In the data rows, the value 128 means zero.
Here are some numbered points:
[114 111 122 173 142 145 132 123 121 152 114 106  92 126 109  86 145 138
 145 119 131 131  90 139 106 123 113 121 109 114 124 105 100 154] 0
[146 112 123 140 163 111 166 164 150 114 140 116 107  78 137 105 119 118
 142 168 145 148 126 151 136 111 169 136 147 157 118 122 107 153] 1
[144 101 128 130  90  85 165 111 144 121 135 143 113 124 103 104 111  94
 108 138 135 136 157 169 157 132 147 139 159 141 130 146 127 116] 2
[136 133  70 114 111 152 174 145 102 129 112  88 129  58 115  99 131 128
 127 139 141 177 128 148 125 142 173 126 147 151 115 152 126 118] 3
[ 91 167 123  93 140 130 152 121 168 120  77 127 163 111 139 167 165 122
 107 110 133  87 122 129 139 156 128 132 154 131 172 155 159  85] 4
[139  73 142 140  88 116 122 151 131 125 124 110 147 128 133 116 127 116
 146 161 150 130 129 150 111 133 147 152 144 105 111 118 109 138] 5
[101 113 154 132 107 163 119 162 176 163 137 130 152 103 146 154 167 120
 102 127 133 105 126 145 129 123 123 162 117 114 128 140 121 134] 6
[117  30 233  85  60 102 189  89 183 116 150 148 116 109  59 103 163 123
 124 153 164 165 109 147 205 105 135 178 190 138 160 211  83 154] 7
[147  72 184 103  90  63  72 147  59 107 155 143 133 151 125 120  66 113
 176 107 146 120 154 115 147 161 143 118 147  90 123 131  62 175] 8
[120 147  72 174 199 138 133 139 102 130 118 120 144 113 127 131 131 137
 131 163 117 130 138 133 113 119 131 107  99 119 109  81 151 126] 9
[150 116 139 156 136 130 140  93 135 133 153 160 112 120 124 103 110 157
 105 134 125 129 132 175 151 116 112 172 136 106  97 115  94 158] 10
[155 120 104 154 130 129 130 134 107 144 127 119 125 175 138 131 159 147
 126 184  87 141 137 103 129 140 151 148 123 137 129 124 119 125] 11
[119 121  94 158 136 122 153 122 152  88 144 146  97 130 122 140 123 143
  79 123 154 105 145 152 141 129 168 170 119 143  91 138  78 165] 12
[140 125 126 138 161 132 130 131 119 157 122  95 169 147 118 130 135 135
 152 113 133 117 112 110 121 104 134 108 103 104 134 129 112 145] 13
[155 134 106 126 139 139 146 124 126  93  93 120 117 130 111 101 171 121
 120 127 169 155 125 161 120 113 133 134 117  94  87 120 143 109] 14
[108 122 171  78 116 106 136 150 105 135 145 103 152 106 115 160 152 120
 174 123  69 126 125 108 129 137 102 102 185 119 161 180 125  74] 15
[ 96 115 235  89 104  99 125 160 141 129 177 156 130  90 127 110 101 135
 117 111 167  88 139 145 166 123 124 197 161 143 130 175 186 105] 16
Which three points above are nearest to each new point, looking only along the 4 directions in which the numbered points spread most? Their numbers follow each, smallest number first.
[147 114 100 146 134 108 119 107 160 154 163 121 112 152 125 113 118 122
 128 148 117  93 129 131 131 129  95 161 122 129 163 130 107 119] 0 5 11
[118 146 172 133 127  88 120 131 131 119 134 140 136 139 103 125 125 112
 138 105 142  95 125 107 166 127 156 121 112 113 119 142 129  99] 5 6 13
[138 125  99 156 131 146 146 136 145  95 138 122 128 136 106 117 112 119
 158 145 156 181 156 134 112 133 128 105  82 122 138 110 161 171] 0 11 14
[ 99 142 131 169 163 136 151 171 179 146 133 149 114 131 134 111 123 111
 101 123 144 108 146 114  99 147  94  70 120 133 132 127 159  91] 6 13 14
[131 144  77 153 134 105 139 152 157 115 129 149 101  81 136  61 137 158
 104 135 144 104  91  99 139 121 144 135 172 129 132 146 189  79] 1 6 14
[ 99 138 118 123 134 132 148 165 133 103 127 155 103  90 121 161 117 127
  94 140 119 100 149 139 111 137  71 127 160 147 155 143 146 108] 4 6 13
[143 151  99 158 132 130  92 133  91 117 126 127 129 163 172 117 104 111
 155 171  92 105 122 116 128 131 153 113  95 106 110  74 141 142] 9 11 13
[148 148  99 160 122 112 111 132 133 143 150 101  87 160 139  99 134  92
  99 152 152 130 116 143 137 119 120 122 101 119  78 151 106 154] 0 10 14
[103  87 141 120 158 113 115 132  95 134 137 126 158 143 120 109 125 137
 172 104 131 114 158 101 153 118 123 120  98  90 126 119 154 125] 5 11 13
[110 184  96 166 130 119 108 136  79  74 106 110 143 125 141 128  78 134
 145 135  89  93 140  91 113 110 154  91  94 100 141  98 150 144] 9 11 13
[149 156 129 134 145 139 137 111 158 123 101 113 123 108 129 124 125 151
 106 171 119 163 113 145  71 115 112 104 118 168 111 115 138 130] 0 11 14
[143 135 108 120 132 129 105 124 116 121 156 118 149 123 118 117  80 135
 149 113 133 127 118 144 171 149 142 120 150 121 117 124 128 123] 5 11 13
[141 142 105 148 155 118 118 131 125 141 125 120  97 133 133  98 110 154
 106 138 152 138 126 118 116 113 181 145 138 127 123  91 117 146] 0 11 14
[154 153 105 154 136 146 118 140 127 117 107 102 125 114 134 110 104 135
  86 156 120 135 128 137  89 149 106 123 112 162 106 100 110 152] 0 11 14
[128 146  50 111 142 158 132  86 145 138  98  87 153 122 150 151 142 119
 113 102 133 117 117 104  53 144 103  85 151 151 105 112 144 114] 9 11 13
[136 170 102 155 124 130  99 125 107 143 135 149 130 151 138 160 113 114
 138 130 116 136 158 117 105 145 110 124 119  87 139  77 137 132] 9 11 13
[119 119 146 128 108 132 132 110 131  96 102 131 137 113 136 156 120 127
 114 148 145 125 114 125 130 115 110 134 128 126 167 111 115 108] 5 6 13
[140 114 160 124 116 178 148 116 197 107 126 146 104 107 133 144 112 137
 108 136 138 143 118 127 155 135 133 168 151 189 130 175 110 129] 1 2 6
[103 113 191 117 111 173 124  50 132 139 116 155 120 119 119 152 143 144
 154  98 141 130 102 134 178 122  90 155 143 133 117 148 128 134] 2 5 6
[115 109 142  91  74 124 125  78 120 125 121 142 140 135 158 140 112 121
 159  94 146 148 129 105 122 105  88 125 107 147 140  89 109 164] 5 11 13
[ 88 124 151  91 163 158 129  98 147 135 135 112 123 123 137 123 147 125
  91 103 126 120 151 106 151 104  89 129 102 138 158 152 144  83] 4 6 13
[147 138 108 125 151 148 138 125 144 122 101 120 135 135 123 147 163 150
 145 148 108 103  75 109 135 151 110 117 144 139 121 134 147  71] 4 11 13
[118 133 112 143 138 147 133 155 122 135 133 134 121 107  84 110 107 129
 115 150 131 144 122 149 123 133 115 174 117 149 124 166 146 148] 0 1 14
[ 99 154  68  93 127 145 126 114 168 134  90 140 157 127 147 137 155 146
 107 122 109 119 128  96  70 154 110  89 134 112 176  86 173  65] 4 9 13
[118 139 153 140 119 107 114 152 153 144 123 134 118 117 130 125 154 134
 109 124 125 146 120 168 119 125 140 109 136 120 107 109 100 153] 0 5 11
[125 160 114 130 166 152 161 128 150 113 152 129 117 147 131  95 132 106
 113 138 135 130 123 103 124 133 143 115 127 156 122 137  99 129] 0 11 14
[100  90 255  78  22  69 121  94 103 127 176 179 156 126 132 182 105 121
 177  94 113 104 155 122 148 124  29 160 151  84 145 186  94 138] 8 15 16
[ 98 153  90 128 150 162 115 115 128 167  94 114 126 122 123 122 137 105
 126 111 126 160  75 118 105 105 158 109 126 105 106 101 109 123] 9 11 13
